Each row has a name. Each piece below is followed by the name of the row it came from, unless a question asks for something else. Each question is about the rows just above it.

[99, 100, 112, 123, 129, 170, 57] = z_343
[87, 94, 98, 100, 100, 95, 81] = z_723
[102, 96, 94, 98, 100, 95, 101] = z_699
[92, 85, 105, 96, 107, 111, 87] = z_631
[87, 95, 94, 98, 100, 100, 88] = z_252
[105, 112, 95, 101, 100, 97, 103] = z_136
[95, 101, 100, 98, 94, 101, 96] = z_762
Which row holds these entries in another order? [101, 95, 100, 98, 94, 96, 102]
z_699
which: [87, 95, 94, 98, 100, 100]
z_252
The rest of the row after [95, 101, 100, 98]:
[94, 101, 96]
which: [170, 57]
z_343
After [95, 94, 98, 100], its row goes on with
[100, 88]
Which row holds [98, 100, 101] read backwards?
z_762
[107, 111, 87, 92, 85, 105, 96] is which row reordered?
z_631

[122, 148, 99, 53, 103, 94, 113, 122, 70, 117, 113, 102]  z_497
[79, 71, 159, 118, 58, 64, 131, 120, 125, 103, 117, 154]  z_269
[133, 63, 67, 136, 92, 135, 54, 118, 131, 136, 74, 75]  z_408
[22, 89, 85, 103, 148, 132, 92, 65, 88, 42, 136, 81]  z_888
[72, 54, 102, 144, 111, 127, 87, 57, 133, 79, 85, 87]  z_485
[133, 63, 67, 136, 138, 115, 115, 106, 128, 100, 157, 127]  z_439
[96, 109, 116, 79, 115, 115, 128, 138, 106, 134, 127, 103]  z_429
[100, 89, 85, 103, 132, 148, 92, 97, 112, 124, 96, 71]  z_374
[136, 92, 93, 97, 92, 122, 90, 153, 116, 158, 103, 95]  z_665
[99, 83, 125, 110, 80, 89, 116, 141, 122, 127, 120, 124]  z_641
[113, 102, 53, 70, 114, 103, 148, 122, 94, 122, 117, 99]  z_131
Which row holds these entries in another order? [53, 70, 94, 99, 102, 103, 113, 113, 117, 122, 122, 148]
z_497
Which row holds [92, 148, 132, 103, 85, 89] read backwards?
z_374
Which row holds this, read backwards? [106, 138, 128, 115, 115]
z_429

